Rows swapped in pairs by one turn or mirror: which row each one swaps with
Q_318: [ 16 -14   3  12   5  -8  10   6   8  -4 -16  -5   4   2  -1   7 -11 -23
 -11 -24 -10  11   8]
Q_111: [  0  -3   7  16 -21  -4   2  -1   7 -11   3   6  -3  -3   2  -5   0   3
 -18 -12  15  20 -11]
Q_116: [ 11 -19 -18  16  -7   9  22   6 -19  -7  -9  -6  21   3  -5   4 -11   2
   0  -7  16  22 -17]
Q_770: [ 17  -2   9  11   5   1   8   6  -8   7  10   2  -6   2 -19   5  -8 -13
 -23 -25   3  21 -14]
Q_630: [  1 -14  -7  16  -7  12   1   6  18  -7   2 -22   6   6   0  -3  -2  -4
  -9   3   2  -4  -6]
Q_875: [  9 -12   1  19  13   4  -2  -8  -7  13  -4   0  -2   9   7   4  -9 -12
   3  -4   8  15 -28]
Q_79: [ 32 -23  18   4 -10  16   5  21  -4  -2  -3  -1   5 -11  -8  -6   4 -14
  -3  -4   6  17 -16]
Q_916: [ 14  -9   1  17  18   5   1  -5  -5  12   3   1   0   8  -4   9 -16 -16
   5  -2   7  23 -21]
Q_43: [ 34 -24  22   0  -4  19  12  16  -5  -2  -2  -2   2 -14  -3   2  -3 -14
  -8  -6   8   6  -5]
Q_499: [ 34 -19   9  -5  -3  17  10  13  11  -4  -5   5   5 -12  -7  -4  -1 -16
  -4   0   8  23 -10]
Q_193: [ 22  -7 -11  -5   4  10  19   3   1 -13  -2 -14  13  -4   3  -6   5   9
 -13 -18  16   5 -18]
Q_42: [ 11 -12  -9   0  10  13  26   5  -2   2 -11 -13  11  -9   4  -3   2  15
 -11 -19  13   6 -11]
Q_171: [ 31 -27  18   2  -6  16  11  16   8   6  -6  -4   3 -13 -11   5   3  -9
  -6   0  16  12  -3]
Q_825: [ 31 -20  19  -5  -9  18  11  14  -4  -4   3  -6   2 -13  -6  -2   5 -12
  -4   0   5  20  -6]
Q_240: [ -8  -7  -1   9 -18  -4  10  18   2   1  -1  -5  16  -4   5  16  -4   2
 -14  -1   9  15   3]
Q_15: [  2  -4  14  12 -14   2  17   5   6  -8   0  -5 -10   6   4   5  -3  15
 -12 -12  20  16  -4]
Q_149: [ 13  -9   6   0   9   4   7   2  -1  -9   8  10  -2  -6 -11   1 -14 -18
 -19 -30   6  13 -19]
Q_586: [  6 -13  16  14 -20  -4   7   1   9  -8   2  -1  -3   5   1  -3 -13  16
 -10 -11  15   9  -6]
Q_107: [  5 -19 -15  15  -8  -2  20   4 -17  -1  -9  -6  22  -9  -1   6  -9  -8
   2  -7   5  26  -1]
Q_106: [  9 -12   8   1   3   4   9   9  -9  -1   8   4   0   2 -10   8  -6 -12
 -19 -38  -4  10  -9]
Q_688: [ 35 -26  15   8  -7  18  11  11  -1  -9   2  -2   5 -16  -9  -2   0 -11
  -4   1  18  15  -9]
Q_994: [ -2  -5  -6  12  -9   1  10  29   6   5   2  -5   3   4   6  20 -11  -2
 -14  -7   7  19   2]
Q_687: [ 22 -10 -10   5   4   9  26   1   7  -3  -5  -7  17 -14  -6  -6  -1  17
 -16  -6   7   9 -15]
Q_690: [ 25 -10   1   7  -4  20   0   7   4  22  -8  -5   7 -13   9   4  -7 -11
  -9  -6   1   4   8]
Q_489: [  9 -19 -14   8 -14   4  17   4  -7  -3  -4 -16  22   3   3   3 -13 -12
  13  -4  13  23  -7]
Q_401: [  9 -23 -11  17  -2   1  23   4 -16   0  -3 -17  23  -8  -1  -6  -2  -8
   4 -10  12  20 -12]
Q_143: [  6 -16  12  18  20   0   2  -8  -2  16  -7   0   3   9  -5   6 -15 -10
  -1 -10  12  21 -19]
Q_936: [  9   0   9  15 -14  -7  15  -2   6   2  -5  -6 -20  -1  -1  -1  -4   8
  -5  -9  16  17 -10]
Q_10: [-15 -19  -2   8  -9   6   7  17   7   7   2   2   8  -2   6  18  -6  -3
 -16  -5   6  17  -1]
Q_61: [ 14 -19 -17  19  -6   8  24   7  -7  -1 -15 -11  25  -4  -5   5 -13 -11
   4  -3  16  26 -10]
Q_41: [  6 -11 -18  23  -2  18  11  22  11  -7   1 -19   0   2   1  -2  -5  -1
  -6  -6   5   1  -6]
Q_474: [ 14 -11  -1   3   1   1   7  12   2 -12 -16  -8  20   3  -2  17 -10 -19
  -4 -14  -6   0   3]
Q_49: [ 13 -15   8   6   8  10  10   5  -1  -2   4  10  -4   7 -22   3 -11 -14
 -23 -28  10   6 -13]
Q_607: [ 16   2 -14   3   7  11  18   2   6  -7  -6  -9  10  -5   3  -9   1  16
 -16 -14  17   6 -11]
Q_112: [  5  -5  -8  21   4  17   3   5  10  -1   3 -17  -1  19   2  -2  -1 -14
  -6  -5   2   0  -1]
Q_256: [  7 -19   7  22   7   5  -7  -8  -2   9  -2   4   7  11   5   3 -24 -19
  -3   0  11  14 -13]
Q_2: [  6  -5  15  13 -14 -11  11   7   3  -3   5  -1  -8  -2   8   2   3   4
 -15 -10  22  15   1]
Q_55: [ 35 -26  10   4 -10  14   1  25   2  -5   4  -2   9 -10   0   2  -7 -12
   2  -4   7   9 -14]
Q_675: [  2  -5  14  12 -15  -5  14   5   9  -5  -8   9  -7   5   5  -9  -1  10
  -8 -10  14  19  -7]
Q_581: [ 19  -4   8   1   0  -3   3  11   3  -9 -13  -8  11   9  -2   6 -13 -28
  -8 -16  -2  12  11]
Q_365: [  6 -15   9   9  13  11  10  14 -14   8   1   0  -6   2 -14   8  -7 -12
 -22 -30   8  12 -13]
Q_683: [  6 -10   2  18   9  -3  -1 -11  -7  15   2  -1  -2   4   6   6 -17 -18
  -1  -6   7  15 -22]
Q_199: [ 11 -23 -14  19  -8   6  25   5 -14  -2 -16  -3  20   0  -5   4  -8 -12
   8  -9  11  22 -10]
Q_194: [ 23  -5   8   0  -4   0   8  12   1  -8 -20  -7  18   5   3  13 -12 -16
 -11 -18  -4   7   4]
Q_653: [  2  -7  19  14 -12   0  11   1   6 -10  -2   6  -6   3   2  -1  -3  11
 -18  -4  14  20   0]
Q_676: [  8 -13   2  19  16  11  -5  -6  -3  19  -2  -4  -1   7   0   6 -11 -10
  -1   4   7  24 -17]
Q_700: [  7  -5  16  10 -11  -9  12  -4   6  -9   4   5 -12   1   2   4  -4   6
  -7 -10  21  20  -7]
Q_795: [ 19  -8   3   1  -1  24   0   7  -1  18  -7  -6  12  -5  14   2   0 -17
  -8  -8  10  21   9]
Q_418: [  6 -12 -19  14  -7   4  11  -1 -19   1 -16  -6  22  -8  -1   1 -15 -11
  -1 -13   7  24  -2]
Q_403: [ 35 -23  12  11  -5   8  14  20  -6  -6  -9  -4   1 -21  -7   2  -6 -12
  -9   3  11  13 -14]
Q_230: [ 19 -12  -9   6  13  25  17   6  10  -5  -6 -10  14   2   2  -6   1  15
 -16 -17   9   9 -12]
Q_876: [ 21  -7  10   3   2  22   1   8   5  23  -2  -3   5  -3   2   1  -4 -19
  -8   3   6  14   7]
Q_498: [ 15  -8 -13   4   3  21  18   0  11 -14  -1 -11  12  -8  -6  -9  -3   6
 -14 -20  18  14 -19]
Q_478: [ 17  -4  -7   5  -5  11  23  -3   8  -6  -7 -12   9  -2  -3  -7   2  12
 -22 -22  18   1 -11]
Q_280: [ 13 -12   5   1   6   9   6  14  -5   1   6   6  -3  -4 -24   8 -10 -18
 -20 -27   4   7 -15]
Q_206: [ 18 -18 -16  15  -6   5  26   4 -16  -2   1 -11  16   6  -4  -3  -7  -9
   5  -3  11  29 -14]
Q_627: [  3 -13  -5  17  -4  17   7  10  13   2   8 -18  -5  14   1  -5  -1  -8
 -14  -2   0  -3  -6]
Q_492: [ 11 -18   7  19   7   0  -1 -16  -6   9  -8   8   7   6  -3   6 -18  -5
  -3  -6   6  15 -24]
Q_296: [  3 -15 -10  12  16  10  -3   2  -1  15  -2  -3  -1   5  -2   4 -17 -11
  -1   3   5  22 -22]
Q_529: [ 14 -15   1  10  12   7   2 -12 -15  16  -2   8  -3   8  -2   3 -17 -12
   1  -9   6  14 -23]
Q_321: [  8 -14 -16  24  -7   3  21  -3 -13  -5  -7  -6  24  -9  -4   4 -12  -3
   4  -6  10  20  -7]
Q_307: [ 20  -1   6   6   5   0  -2  10   2  -1 -16  -2   2  -1   1  13 -18 -18
  -4 -26  -6   4   1]
Q_119: [ 12 -16  -9  21   2  11   2  12  17  -4  -3 -31   3   4   3   2   5  -6
 -10  -6   0   9 -12]
Q_735: [ 22 -15  10  -2   8   5  13  16  -2  -2   7   2  -3   3 -14   6  -8 -19
 -25 -24   6   5 -19]
Q_930: [  9  -3   8  19 -18  -1   8   3  12  -3  -2   5  -8  11   6  -5 -12   9
  -4 -17  17  14   1]
Q_551: [ 40 -21  18  -2  -7  12  10  19  -1  -4   5  -6   4  -2  -4  -7  -9 -11
  -2  -4  11  15  -6]

Q_256 swaps with Q_489
Q_307 swaps with Q_41
Q_936 swaps with Q_403
Q_43 swaps with Q_15
Q_321 swaps with Q_916
Q_193 swaps with Q_49
Q_365 swaps with Q_42
Q_529 swaps with Q_116
Q_795 swaps with Q_10
Q_478 swaps with Q_735

